One vector is turned by the same rotation once a tick. Each row is the vector after some number of ticks, and that number follows the row.
The counts run from 0 to 195.
+3.99 -1.64 +0.70 -1.95 -0.87 +1.22 -0.17 +2.49 +0.21 -1.67 -1.89 +1.12 +1.06 +2.52 +1.60 +0.62 -1.51 -1.69 -0.39 -4.11 +0.93 +0.77 +0.58 -2.05 -0.15 -2.87 +1.34 +0.16 +0.49 +0.64 -1.92 -0.86 +0.93 +0.74 +2.32 -2.69 -0.13 +0.64 -3.22 -> 137
+3.44 +1.06 +0.48 +0.38 +1.98 -0.18 +0.68 -1.07 +0.23 -3.61 -2.18 +1.50 +1.57 -1.97 +0.30 +1.16 -0.32 -0.80 +1.35 +1.27 +0.86 +1.03 -0.94 +0.75 -0.12 +0.71 +2.29 -0.58 +4.04 +1.15 -0.61 -1.23 +3.04 -1.07 +2.80 -0.09 -0.14 -1.70 -1.21 -> 169
-0.03 -0.23 +0.49 +0.73 +1.56 -0.73 +0.41 -1.50 -0.53 +0.06 -1.19 +1.70 +2.62 +1.16 +2.29 +5.83 +2.59 -1.75 +1.40 +0.01 -0.22 -1.04 -2.24 +1.45 -0.84 -1.15 +0.17 +0.09 +1.88 -1.30 +2.86 -1.20 -0.74 -1.63 -0.87 +1.30 +1.76 -0.47 +1.34 -> 72
+0.80 -0.40 -1.03 +0.97 +2.03 +1.48 +1.24 +2.42 +0.92 -0.21 +0.61 +1.56 +1.90 -0.49 +0.34 +1.12 -3.29 -4.02 +2.78 -1.60 -0.87 -0.19 +1.19 +0.26 +2.69 +0.13 +0.00 -1.79 -0.77 -0.30 -1.17 -1.60 +2.09 +0.48 -0.25 +1.59 -1.32 +1.10 -4.16 -> 128
+3.73 +2.87 +1.34 -0.58 +0.76 -0.24 -0.29 -2.03 -1.23 -1.44 -3.87 +2.55 +1.78 +1.54 +0.36 -1.16 +1.11 -0.85 +1.20 -2.11 +1.27 +1.37 -3.13 -0.25 -0.34 +0.03 -0.14 +0.43 +0.43 +1.81 +0.51 -3.74 +2.82 -2.10 -1.23 -0.76 -1.82 +0.87 -1.33 -> 56
+2.25 +2.64 +0.38 +0.47 +1.70 +0.05 +1.37 -0.08 +1.11 -4.25 -3.29 +0.79 +2.70 -2.44 -1.11 +0.67 +0.46 -0.53 +2.08 -0.70 -1.86 +0.38 +0.43 +0.26 +0.44 +0.57 +2.32 -0.30 +1.71 -0.62 +2.57 -0.97 +4.31 -0.27 -0.20 -0.60 +0.66 -2.18 -1.41 -> 165
-0.83 -0.43 -1.03 -0.14 +1.63 +0.51 +1.31 +2.62 +1.04 -0.82 +1.01 +0.00 +2.96 +1.36 +1.73 +0.35 -2.49 -1.64 +2.37 -0.42 -3.55 -1.30 +0.98 +2.06 +3.40 -1.67 +1.76 -1.65 -0.66 +0.37 -0.32 -0.70 +0.27 +2.59 -0.13 +0.13 -1.07 +0.22 -3.71 -> 124
+0.94 -0.78 +1.39 -3.79 +1.44 +1.40 -1.36 -0.46 -2.71 -1.68 -0.89 +2.04 +0.92 +0.14 +1.08 +0.12 +4.08 -1.83 +0.79 -0.68 +0.04 -1.29 +1.13 +1.53 -0.47 -2.71 +2.36 +1.79 +1.75 +0.44 +0.33 -4.10 -0.52 +0.94 +1.99 -1.06 +2.60 +0.86 -0.66 -> 63
+2.35 +0.73 +0.36 +1.57 -0.08 +2.47 -0.01 +0.45 +0.17 -0.09 -0.46 -0.03 +2.24 -1.37 -0.36 -0.42 -2.52 -2.73 +0.20 -1.88 +1.98 -1.54 -1.38 -2.64 +3.10 +0.54 -0.51 -2.35 -3.66 -1.41 -1.03 -1.54 +0.74 -1.33 -0.96 +0.33 -0.17 +1.38 -4.69 -> 131
-1.45 -1.98 -0.32 -2.94 +1.08 +1.49 -0.28 +0.64 -0.03 +1.33 -3.68 -0.31 +1.43 -1.03 -0.19 -0.66 -0.55 -0.46 +0.87 -2.93 -2.99 -3.86 +0.69 -1.12 -1.00 -2.51 -1.23 -2.50 -0.15 +1.55 -2.11 -0.95 +2.30 -0.18 +1.74 +1.63 -0.07 +1.14 +0.12 -> 30
-1.45 +1.29 -0.99 -0.16 -1.42 -1.33 -1.59 +1.46 -1.10 -0.82 +0.09 -2.20 +1.48 +2.85 +0.48 +1.43 -1.61 -2.15 -1.14 -0.11 -0.46 -1.54 -1.89 -1.41 +1.69 -0.96 +0.43 -1.14 -1.24 -0.99 -3.98 -0.51 +0.72 +5.61 +0.14 -0.67 -2.49 +2.55 -1.20 -> 118
-1.29 -1.55 -0.04 -0.72 +2.33 +1.00 -3.42 +1.77 +0.37 -0.60 +0.68 -1.90 +1.60 -0.06 +1.26 +3.23 +1.35 +1.20 -0.19 -2.62 -0.43 -3.29 +0.72 +1.34 +2.83 -1.97 +0.27 +0.22 -1.56 -0.91 -0.38 -0.13 -3.34 -0.22 +1.01 -0.11 +3.76 +0.00 -2.32 -> 103
-1.42 +0.14 +0.53 -0.05 -1.13 +1.84 +0.57 -2.61 -0.14 +0.69 -2.57 -0.17 +3.05 +0.36 -0.33 +0.56 -0.96 -1.17 -0.04 +1.24 -1.50 -3.36 -2.59 -1.40 -0.49 -1.14 +1.61 -3.56 +0.21 +0.53 -0.74 -3.55 -0.27 +2.11 +2.54 -0.31 -1.84 +1.40 +0.63 -> 38
+3.49 +0.40 -0.26 -1.66 -1.34 +0.51 -1.56 +3.45 -0.33 -1.51 -0.25 +0.07 +0.60 +1.12 +0.33 +1.35 -0.65 -1.25 -0.88 -4.06 +1.32 -0.43 -0.02 -2.54 -0.15 -3.06 +0.43 +0.43 -0.42 -1.08 -1.94 -1.13 +1.71 +0.16 +2.58 -3.03 +1.25 -0.04 -1.27 -> 138
+0.09 +0.62 +1.28 -3.67 +2.44 -0.11 -0.46 -0.33 -2.61 -0.51 -1.48 +2.39 +2.00 -0.65 +1.41 +0.43 +2.60 -0.99 +2.58 +0.08 -1.81 -3.47 +1.17 +2.98 +0.38 -2.20 +0.53 +0.17 +0.95 -0.61 +2.87 -1.82 -1.79 +0.29 +0.55 -1.12 +2.06 -0.04 +0.46 -> 67
-0.65 +3.30 -0.56 -0.29 -2.70 +2.46 -0.38 +1.33 -0.12 +0.71 -0.01 -0.56 +1.78 +0.03 -0.69 +2.77 +0.11 -2.56 -1.85 -0.01 +0.82 -1.50 -3.35 +0.52 -0.82 -0.48 +2.60 -1.34 +0.35 -0.94 -0.96 -4.62 +1.13 +2.58 +3.12 -1.31 -1.13 +0.11 +2.10 -> 41
+0.39 +1.13 -1.87 +1.17 +0.34 -1.44 -0.98 -0.41 +0.70 -2.64 -1.22 -0.35 +0.76 -1.94 -0.18 +2.88 +1.36 -0.39 -0.83 -2.09 -0.06 +0.30 -2.54 -3.03 -0.52 -1.51 +1.01 -2.37 +1.02 -3.39 -0.99 +1.84 +0.16 +2.76 +0.61 +3.17 -2.02 -0.01 -0.06 -> 0
+0.32 +0.54 +0.63 +0.84 +4.22 -0.27 -1.64 -2.43 -2.17 -2.29 -1.08 -1.28 +2.36 -0.17 +0.41 +0.41 +1.22 -0.14 +1.29 +3.14 -0.02 -0.59 -0.52 +1.59 +3.95 +0.89 -1.66 +0.33 +0.06 -0.29 -0.28 -1.14 +1.16 -0.41 -0.98 +2.05 -0.21 +1.54 -3.21 -> 91
-1.42 +0.91 -0.53 -0.41 +1.08 -0.05 -0.91 +2.38 +1.08 -3.31 -1.10 -1.45 +3.01 -2.16 -1.69 +1.28 -1.31 -0.43 +1.46 +0.27 -1.15 -1.22 +2.81 +2.72 +0.99 +0.88 +0.21 -2.13 -0.18 +0.17 -1.49 -1.22 +2.39 +3.38 +1.95 +0.43 +0.87 -0.18 -2.99 -> 10
-1.42 +0.01 -0.06 -2.23 +1.62 -0.74 +0.02 -3.13 +0.67 -0.49 -4.29 +1.87 +2.17 -2.13 +1.79 +1.48 +1.75 +0.37 +3.37 -1.67 -0.99 -2.87 -0.28 +0.22 -1.34 -0.08 -0.37 -1.40 +1.06 +0.94 +0.23 +0.16 -1.77 -1.05 -1.86 +3.51 -0.72 -0.51 -0.58 -> 185
+1.79 +1.11 -0.07 +0.92 +1.38 -1.06 -4.13 +0.88 -1.97 -1.16 +1.06 -0.90 +0.57 -1.03 +1.07 +2.32 +1.11 -0.03 +0.21 -1.75 +2.70 -0.11 -1.61 +0.46 +3.26 -1.37 -0.44 -0.35 -1.56 -1.13 -1.44 -0.99 -4.19 +1.06 +0.68 +0.62 +0.84 +1.04 -0.74 -> 98
+1.30 +0.46 +1.64 -3.65 +0.71 -1.34 -1.00 -1.11 -2.94 -1.50 -2.59 +1.20 +1.58 +1.35 +1.86 +1.02 +3.41 -1.71 +0.63 -1.03 +1.19 -1.01 -0.07 +1.73 -1.63 -1.42 -0.61 +2.74 +0.36 +0.39 +0.86 -3.24 -0.14 +1.23 +0.46 -2.26 +2.79 +1.71 +0.74 -> 64
+2.49 +2.73 -0.78 -0.42 +2.40 +1.21 +1.37 +0.50 +0.17 -1.95 -3.11 +0.88 +2.03 -4.61 -1.52 -0.62 +1.30 +0.05 +2.34 -1.32 -2.06 -1.54 +0.20 +0.56 +0.87 -0.54 +2.12 -0.85 +0.51 -0.50 +2.24 +0.49 +3.43 -0.37 +0.64 -0.36 -1.53 -0.56 -1.42 -> 164
-1.65 -2.68 +1.30 +0.62 +0.93 -2.14 -2.96 +0.15 +1.00 -0.01 -2.41 -1.24 +2.55 +1.22 +0.34 +3.97 +0.56 -1.06 +3.05 -2.00 -0.48 -2.49 +1.70 -1.27 -0.80 -1.17 -0.70 -2.53 -0.02 -0.52 -0.85 +1.05 +0.92 +0.09 -2.67 +1.17 +2.33 +0.35 -2.70 -> 108
-0.26 +1.86 -0.77 -1.48 -1.33 +0.61 +2.03 -0.21 -0.69 -1.46 +0.22 +2.04 +0.21 -1.31 +0.76 +1.67 +0.64 -3.75 +1.13 +0.20 +0.21 -3.78 -3.04 -2.59 +0.74 -2.34 +0.66 -2.43 +0.28 -2.57 -0.20 -0.44 +0.02 +0.35 +1.19 +0.32 -2.22 -0.57 +1.21 -> 151
+1.62 +0.54 -0.01 -2.89 -1.24 +1.83 -1.12 +2.84 -1.81 -1.34 -1.03 -0.72 +1.27 -0.60 -0.53 +0.14 -0.66 -1.85 -1.17 -2.36 +1.31 -3.34 +0.94 -2.48 +0.67 -2.25 -1.01 -0.19 -2.20 -0.86 -1.43 -1.25 +2.26 -0.56 +2.59 -2.92 +2.00 +0.02 -2.13 -> 139
+2.04 +0.65 -1.33 -2.29 -0.70 -0.48 +2.21 +1.84 -2.24 -1.20 -1.61 +1.74 +1.34 +2.50 +2.31 +0.99 -2.61 -1.61 +1.40 +0.49 -2.11 -2.65 -1.25 -1.41 +0.61 -2.99 -2.90 -2.07 +0.59 -1.57 +0.99 +0.57 +1.45 -1.85 +1.97 -1.11 -0.33 -0.77 +2.19 -> 146
+0.03 +1.16 -0.04 -0.95 +2.90 -1.54 -1.37 +0.33 -0.48 -0.77 -1.74 -1.26 +1.61 +1.32 -0.28 +2.80 +2.80 +0.00 +1.07 -0.68 -1.76 +1.03 +0.59 +2.85 +0.74 -1.81 +2.90 +3.01 +1.86 +0.74 +0.43 +2.35 +2.89 +2.54 -1.46 +1.05 -1.12 +0.21 -1.78 -> 84
+1.71 +4.00 -0.74 -0.40 +0.85 +2.18 +2.23 +2.41 +0.65 +1.17 -2.82 +1.47 +2.94 +1.92 +1.28 +0.50 -0.88 -0.74 +1.45 -2.83 -2.40 +0.88 -3.03 +3.74 -0.34 -0.52 +1.54 +1.86 +0.05 +2.02 +0.72 -1.48 +1.19 -0.66 -0.41 -0.76 -2.40 -0.01 -0.28 -> 48
+0.69 +3.17 -1.20 -1.34 -1.24 +2.02 +2.99 +0.65 -0.12 -1.89 -1.13 +0.76 +1.21 -1.26 +1.06 +0.59 +0.75 -1.75 -1.21 -1.78 -0.30 -2.30 -3.37 -1.76 +1.45 -1.60 +2.64 -1.18 -0.60 -2.31 +0.40 +0.61 -1.34 +1.97 +2.05 -0.30 -2.75 -1.07 -0.38 -> 155
+1.16 +1.79 -0.04 -3.59 +1.16 -0.58 -0.47 -0.20 -4.21 +0.47 -2.71 +1.74 +1.77 +0.47 +0.99 +0.22 +1.40 -1.21 +0.40 -1.13 +0.44 -1.50 -0.76 +1.73 -0.07 -0.79 -1.82 +2.63 -0.68 +0.32 +0.74 -1.92 -1.14 +1.19 +1.07 -0.83 +0.59 +1.88 +3.00 -> 65
-0.04 +1.27 +0.16 -1.80 +2.84 +1.27 +0.99 -1.49 -3.19 +2.17 -2.55 +1.21 +2.38 -0.83 +0.98 +2.77 +0.65 -0.46 +1.42 +1.06 -1.26 -4.08 -1.14 +1.32 +1.10 -1.08 -0.67 +0.31 +0.68 -1.76 +1.99 -0.57 -1.62 -1.22 +1.35 -0.14 -0.61 +1.10 +1.84 -> 70
+0.66 -0.10 +0.09 -0.23 +2.75 +0.55 -2.75 +2.58 -1.70 -0.70 -0.35 -1.68 +1.48 -0.11 +1.96 +3.08 -0.37 +1.68 +0.00 -3.39 +0.32 -1.71 -0.55 +0.88 +3.07 -2.22 -1.08 +0.13 -1.43 -1.41 -1.25 +1.75 -4.32 +0.65 +1.48 +0.03 +1.97 +0.76 -0.89 -> 102
+1.84 -0.57 +0.07 +0.04 +1.95 -1.13 -1.92 +1.51 -1.69 -0.52 -1.76 -0.50 +2.62 +2.02 +2.65 +2.95 -0.68 +0.77 +0.24 -3.01 +0.70 +0.12 -0.58 +2.10 +1.81 -0.57 -0.68 +0.95 -1.10 +0.02 -0.91 +1.52 -5.02 +1.51 +0.24 -0.75 +0.74 +0.92 -1.45 -> 101
+2.49 +2.19 +0.52 +0.40 +1.07 +1.56 +1.20 +0.77 -0.33 +0.85 -2.95 +2.83 +2.12 +1.02 +0.30 +1.29 -0.86 -2.64 +1.66 -2.06 -0.17 +1.27 -3.16 +1.83 -1.31 +0.56 +0.21 +1.45 +0.91 +1.65 +0.17 -1.72 +4.36 -3.29 -1.18 +0.93 -2.39 +0.45 -0.86 -> 52
-0.64 +1.48 -0.85 -1.37 -1.09 +2.50 +3.48 -0.68 +1.53 -2.44 -0.93 +0.60 +0.68 -1.71 +0.60 +0.27 +1.30 -1.50 -0.71 -0.83 -1.37 -2.48 -1.60 -0.43 +0.89 -1.97 +4.95 -0.32 -0.15 -2.25 +1.31 -0.77 -0.71 +0.57 +1.62 -0.48 -1.06 -2.05 -1.94 -> 156
-2.17 -0.60 +0.53 -0.69 +0.34 -1.03 -0.54 -2.37 +1.22 -3.69 -3.04 -1.04 +2.47 -1.47 -0.86 +1.11 +0.89 -0.07 -0.52 -1.05 -0.16 -0.93 -0.10 -2.67 -0.08 +0.28 +2.01 -2.27 -0.39 -1.49 -1.49 +0.23 +0.43 +4.14 -0.43 +1.26 -0.83 -0.27 -2.77 -> 2
-1.40 -0.07 +0.56 -1.12 -0.19 +1.22 +0.12 -2.06 -0.57 +1.59 -3.12 +0.66 +2.90 -1.22 -1.47 -0.55 -1.53 -1.09 +2.26 -0.40 -2.03 -3.96 -0.46 -2.39 -0.83 -1.17 -0.82 -4.57 -0.49 +1.07 -0.88 -3.19 +1.65 +0.85 +0.29 -0.08 -1.10 +1.39 +0.66 -> 34
+0.42 +0.16 -1.41 +0.95 +1.61 +2.48 +1.09 +2.98 -0.34 +0.63 +0.72 -0.26 +2.60 -0.06 +0.05 +0.71 -3.14 -2.76 +1.19 -0.94 -1.43 -1.58 +0.35 -0.68 +3.34 +0.95 -1.13 -1.07 -2.18 -1.35 -1.65 -1.57 +2.01 -0.06 -0.75 +2.29 -1.41 +2.12 -2.90 -> 127
-0.27 -0.05 +0.21 -0.48 -1.21 +2.05 +1.12 -1.75 +0.56 +0.28 -2.10 +1.56 +1.89 +1.54 +0.73 +1.51 -1.26 -2.14 -0.30 +0.41 -1.00 -0.95 -2.38 -0.74 -1.56 -1.64 +3.25 -2.43 +2.40 +1.28 -1.40 -3.10 +0.30 +2.32 +2.24 -0.62 -3.06 +0.32 -0.38 -> 39
